In the rows, zero is written as 128.
A single turn carries every row of the set below to another of its rows. Some are shown first; where does it send the rows asked next?
Q271: [129 110 113 150 110 130 101 149 130 142 133 149 146 119 158 155 123  88
 136 136  96 100]
Q769: [111  87  93 125 101 144 134 116 181 144 116  99 140 134 115 137 118 118
 110 127 107 126]
Q533: [ 96  91 107 123 118 104 110 114 147 130 150 110 163  99 156 152  99  93
 145 148 139 110]
Q264: [153  89 131 106 126 142  74 149 133 121 142 120 158 162 132 130 113 122
 132 130 103 103]
Q394: [ 74 124 125 112 147 125 128 148 147 117 127  89 162 113 132 149 111 118
 149 124  93 148]
Q329: [134  84  93 142 143  89 126 122 140 143 126 159 137 123 124 135 110 105
 126 147  93 141]
Q870: [137  74 123 144 157 108 105 123 152 120 116 121 154 124 140 115  87 120
 118 121 120 172]
Q189: [109  86 166 154 120 135  83 119 144 143 106 126 161 111 158 135 105 115
 126 139 105 131]
Q950: [ 89 107 131 121 113 115 124 119 160 166 168 120 118 130 138 127 106  76
 135 132 115 127]
Q129: [141  86 104 132 128  95 113 142 149 114 153 119 129 105 102 134  82  99
 156 118  93 129]
Q372: [124 111 169 105 141 117 118 125 145 150 106 169 161 138 116 147  99 116
 136 114 112 131]
Q578: [145  90 115 109 133 137 115 114 154 106 144 132 117 139 149 144  95 123
 136 174 109 159]
Q408: [110 114 103 143 128 130  85 125 117 116 115 118 172 149 160 140 113 107
 134 153 136 132]
Q201: [154  67 120 133 131 128 131 126 133 110 111 151 148 130 109 127 102 121
 177 118 107 155]
Q675: [117  92 182 124 157 139 118 118 159 133 143 122 137 138 157 163 102 126
 138 130 123 119]
Q875: [126  84 142  98 110 143 119 118 130  95 159 115 158  90 144 147  94 101
 165 125  95 114]
Q316: [116 108 154  94 131 131 132 134 159  98 120 113 139 113 104 127 126 119
 106 106  89 110]
Q110: [112 126 134  90  92 139 126 105 132  88 138 122 145 125 107 110 109 124
 143 153  98 139]
Q96: [ 97  76 127 129 106 165 113 116 158 149 149 114 180 135 140 125 132 135
 144 133 112 144]
Q350: [124  90 147 139 152 135  91 116 128 129  93 121 139 154 135 134 112 129
 175 134 133 140]
Q692: [125  71 131 126 105 166 139 135 141 105 130 136 165 139  97 117 127 114
 132  96  96 126]
Q579: [131 101 150 129 109 138 137 107 158 124 122 115 143 131 150 119 119  66
 173 137 145 132]
Q608: [137 128 130 123 128 162 130 130 132  97 161 110 134 136 124 136 117 131
 153 139 129 168]
Q586: [ 90 103 117 112 136  91 113 131 149 103  87 115 150 113 108 120 119 119
 129 116 131 140]
Q527: [147 135 107 118 107 141 114 127 128 114 104 136 147 128 142 114 136 112
 108 126 124 147]
Q790: [117  85 124 143 125 125 135  93 141 119 160 163 128 116 132 131 108 141
 121 109 102 146]
Q618: [ 86 107 149 116 163 114 109  95 141 104 104 130 139 123 145 120 120  99
 122 118 114 106]
Q393: [100 106 120 112 140 119 123 112 164 104 128 130 162 125  83 123 151 112
 165 125 100 122]
Q852: [120 112 118 120 111 130  98 147 130 115 114 144 144 155 137 117  94  77
  94 124 108 111]
Q734: [124  78 112 130 160 157 125 127 163 131 145 123 165 151  98 131 127 111
 140 123 132 161]
Q295: [119  93 128 104 130 127 137 144 122 129 152 120 112 117 146 176  98  93
 148 120 126 104]
Q741: [118 115 128 127 112 174 123 131 141 138 153 127 195 132 123 124 101  88
 128 130 116 112]
Q406: [116 106 129 128 117 121 130 119 137 142 110 117 116 145  93 119 124  65
 164 113 107 117]
Q735: [ 98  80 124 135 109 114 135 146 152 159 129 126 155 179 121 131 114  94
 159 127 105 134]
Q237: [118  59 128 125 124 109 112 116 105  85 131 114 150 133 131 153 115  70
 140 131 104 129]
Q896: [107 132 118 132 136 137 105 148 125 121 143 129 116 111 120  93 108 105
 151 155 133 138]
Q37: [124 137 142  95 130 129 134 133 150 126 162 127 116 120 128 133 105 102
 107 141  85 150]
Q303: [102  78 137 117 130 115 125 132 119 115 141 121 168  86 120 134 121 144
 152 127 130 105]
Q689: [106 116 141  92  99 123 143 123 128 121 128 104 110 161 136 116  91  93
 135 111 121 124]
Q793: [102  94 173 124 126 148 111 112 150 129 120 105 111 143 125 158 121 102
 150 108 109 162]

Q793 turns into Q618
Q96 turns into Q406
Q769 turns into Q579
Now these:
Q692 turns into Q950
Q295 turns into Q870

A single turn carries every row of the set below to another of its rows. Some are shown first; where does it send the rows asked next?
Q755: [161 120 172 105  91 113 157 113 126 121 119 117 107]
Q770: [ 91 140 165  91 132 132 186 119 146 137 131 136 112]
Q902: [144 105 123 122 139 126 143 108 111 144 156 146 113]
Q297: [156  99 165  98  96  92 178 138 122 142 130 131 109]
Q619: [151 131 154 100 122 108 161 136 144 143 110 152  73]
Q858: [128 127 151 164 114 102 152 103 111 131 143 160 129]
Q419: [127 124 153 112 147 134 151 110 115 129 175 156 133]
Q113: [130 116 176 111 119 101 199 155 130 145 141 146 133]
Q259: [131 120 126  83 148  97 146 103 156 133 151 124 117]
Q222: [155 123 167  95  93 108 150 108 127 111 119 118 110]
Q954: [112 130 132 103 117 102 130 121 128 103 130 134 151]
Q326: [123 119 148 111 126 116 160 134  91 125 136 166 144]
Q966: [166 133 123 118 136 122 158 106 136 159 124 137 103]
Q273: [128 128 141  94  91  86 169 144 110 115 133 170 123]
Q234: [128 137 143 145 126 112 112 128 122 121 141 155 125]
Q300: [143 183 158 120 119  96 165 116 114 141 130 141 105]
Q412: [125 120 161 116 139 130 161 117 109 128 176 161 135]
Q61: [114 128 112  99 110  86 160 141 142 126 157 126 143]
Q410: [131 150 135 148 108 103 165 103 110 142 140 174 131]
Q595: [ 98 118 153  94 118 124 175 121 153 139 162 133  85]
Q719: [126 124 165 133 106 109 151 103 181 154 149 157 140]
Q9: [111 118 159 117  96 109 150 152 173 135 145 120 135]
Q997: [110 123 148 125 108 103 172  97 171 143 132 114 144]
Q558: [145 122 172  91 137 109 160 138 140 141 138 147  74]
Q265: [113 128 164 111 121 120 183 130 163 130 122 157  78]
Q256: [142 163 153 147 129  92 135 115 136 122 141 152  97]
Q674: [152 123 144  77 127  97 149 109 134 132 109 119 121]
Q262: [136 132 128 130 126 112 189 137 143 162 140 116 142]
Q245: [125 143 169 120  98 127 136  98 142 151 135 142 156]
Q521: [127 158 117  99 100 106 188 141 156 138 152 135 132]
Q551: [147 103 150 156 109 121 173 125 130 154 148 126 122]
Q693: [134 159 163 150 114  82 154 118 125 117 142 162 105]
Q834: [142 163 145 114 101  84 149 122 120 133 160 144  83]
Q46: [125 129 169  83 134  87 181  97 128 125 123 154  98]
Q727: [131 130 150  90 110  82 177 108 133 124 108 161  87]
Q199: [109 120 143 113 128  92 173 105 180 152 150 133 140]
Q553: [127 119 163 122  77 116 130 111 144 148 165 145 134]
Q456: [104 130 151  98 123 110 173 109 164 119 121 156  82]
Q333: [109 123 160 110 120 100 164 155 177 148 151 140 141]
Q474: [138 150 125 133 114 115 121 135 124 136 152 167 115]
Q405: [116 130 167 119 102 105 138 121 178 139 147 163 148]
Q69: [135 156 114 105 105 110 189 132 160 148 153 130 127]

Q858 turns into Q333
Q300 turns into Q553
Q954 turns into Q259
Now these:
Q410 turns into Q9
Q674 turns into Q902
Q69 turns into Q755
Q405 turns into Q456

A single turn carries every row of the set below to another of its rows. Some are shown first; where does it send the rows asked next?
Q54: [121 162 159 110 160 133 146  96 168 108  86 131 115 126 158 148 103 125
 166 174 135 122  65 139 136]
Q655: [108 149 120 132 148 145 142 124 139  85  80 147 171 123 195  92  93 141
 108 145 111 129  69 128 135]
Q446: [ 95 144 136 143 120 156  89 133 157  89  69 119 148 121 143 126 112 132
 146 136 109 110  79 147 148]
Q947: [ 88 130 133 140 146 172 185 129 151 107  70 147 144 144 150 151 144 140
  86 123 141 104  66 150 145]
Q369: [ 92 141 136 134 130 135 107 137 152  65  90 151 130 120 182 135 117 131
 132 166 139 116 105 121 137]
Q884: [157 165 164 126 142 131 169 113 133 109  61 145 133 152 191 151  87 134
 120 126 140 127  85 119 157]
Q894: [144 179 155 121 136 153 113  70 159 104  76 136 148 152 152 120 124 128
 131 160 157 114  79 155 145]
Q155: [101 145 107 147 119 140 189  83 163 107  66 127 156 119 160 134 118 120
 118 114 147 121  85 138 161]
Q172: [103 112 127 120 140 113 139 117 180 104  72 110 147 166 157 122 158 137
 106 100 147 116  83 131 158]
Q707: [138 195 139 132 133 132 143 160 172 102  79 142 123 126 173 107 110 168
 117 123 128 134  75 134 173]
Q270: [116 170 148 110 127 117 119 142 167  83  69 141 119 146 185 110 116 160
 150 142 164 155  89 137 144]
Q688: [124 179 131 135 116 159 128 138 164 105  50 142 135 151 149 123 113 180
 129 124 144 149  78 145 179]
Q651: [143 147 155 133 135 151 150 121 156  93  67 133 139 148 153 144 154 176
 119 119  87 111 106 140 143]
Q399: [ 99 174 164 105 159 142 125 105 167 138  72 156 180 138 168 118 138 110
 139 139 114 135  86 139 167]
Q209: [105 150 140 111 165 137 128 140 137 116  47 122 157 117 171 161  96 132
 102 122 145 130  86 134 109]
Q972: [123 142 150 107 109 164 117 141 139 104  93 133 151 129 149 121 145 127
 122 134 141  95 111 148 171]
Q970: [125 154 139 105 134 119 166 149 132 116  87 120 136 144 176 134 120 114
 121 169 112  89  59 139 135]
Q919: [114 158 148 124 133 142 153 125 171 112  83 141 148 144 145  84 134 196
 116 135 153 113  93 130 148]
Q747: [ 92 161 151 113 170 169 180 102 170  92  52 123 145 139 173 125 138 136
  77 138 153 132  72 126 134]
Q538: [ 93 158 124 100 148 163 162 109 183  86  79 112 146 134 193 145 117 145
  82 132 134 158  75 145 123]
Q336: [115 156 151 120 117 141 143 104 155  97 101 139 112 122 194 128 121 122
 113 191 150 136  58 140 132]
Q607: [107 155 158 132 133 123 129 118 152 102  94 131 126 164 214 166 130 115
  93 138 145 129  66 111 153]
Q310: [ 83 140 152 103 125  98 136 146 146 101  59 105 112 120 182 134 128 146
 114 131 149 133  91 142 173]
Q960: [108 155 156 114 118 143 166 112 138 116  66 131 148 152 134 143 138 167
 110 115 137 133  45 168 170]
Q615: [ 91 165 157 128 154 136 146 122 164 103  56 112 114 140 210 139 109 173
  81 142 154 122  75 138 136]
Q442: [117 160 178 129 115 142 144  91 181 109  87 126 126 139 153 110 111 115
 151 170 109 124  68 137 129]
Q670: [ 96 157 149 152 137 132 118  98 174 142  83 134 145 145 152 157 125 105
  96 145 138 104 113 125 140]
Q921: [101 162 117 104 135  95 157 133 170  81  79 109 136 137 160 143 142 151
  90 134 110 126  68 129 174]
Q281: [104 143 136  89 141 107 158 114 147 116  51 128 135 141 163 136 112 151
 122 170 105 164  98 150 141]
Q351: [116 172 124 135 124 140 163 131 152 127  91 110 158 148 148 129 158 146
 124 104 132 140  63 137 113]
Q529: [ 91 159 128 105 134 124 163 145 154 112  52 121 134 149 135 152 159 145
  95 136 145 127  76 129 184]
Q183: [100 148 154 120 135 143 154 113 182 116 100 146 137 136 180 182  99 110
 119 130 139 146 100 104 143]
Q196: [102 168 119 119 144 159 163 114 204 121  56 147 153 164 176 146 119 117
 134 152 132  93 102 157 143]
Q592: [105 152 159 126 129 123 152 109 182 102  72 154 144 137 141 113 135  69
 131 140 123 126  80 159 137]
Q990: [109 140 142 132 134 162 162  90 187 140  66 113 122 151 180 110 129 132
  90 135 145 147  96 163 137]
Q325: [106 159 148 152 158 152 181 109 180 104  78 177 147 175 162 123 138 110
 113 131 140 131  77 131 131]
Q736: [108 176 169 128 116 135 114 138 163 106  61 144 163 162 134 147 117 161
 127 100 118 117  85 158 152]
Q657: [114 145 177 129 131 153 155 116 191 102  85 141 141 154 180 146 126  84
 106 121 133 117  91 100 135]
Q89: [138 135 116 111 110 109 137 153 189  99  65 162 149 149 178 139  97 130
 116 131 128 141  83 127 145]
Q387: [ 99 165 172 132 124 151 128 111 176  90  52 146 150 119 142 109 104 129
 126 135 105 115 106 180 135]
Q111: [147 146 170 109 133 145 126 118 184 116  55 150 154  89 145 129 130 141
 112 126 128 108  66 152 151]
Q716: [116 155 141 128 164 158 109 149 139  86  81 124 130 110 176 127 114 120
 150 130 116 109  85 147 163]

Q54 turns into Q183
Q592 turns into Q325
Now these:
Q657 turns into Q747
Q972 turns into Q894
Q155 turns into Q351
Q655 turns into Q970
Q336 turns into Q607

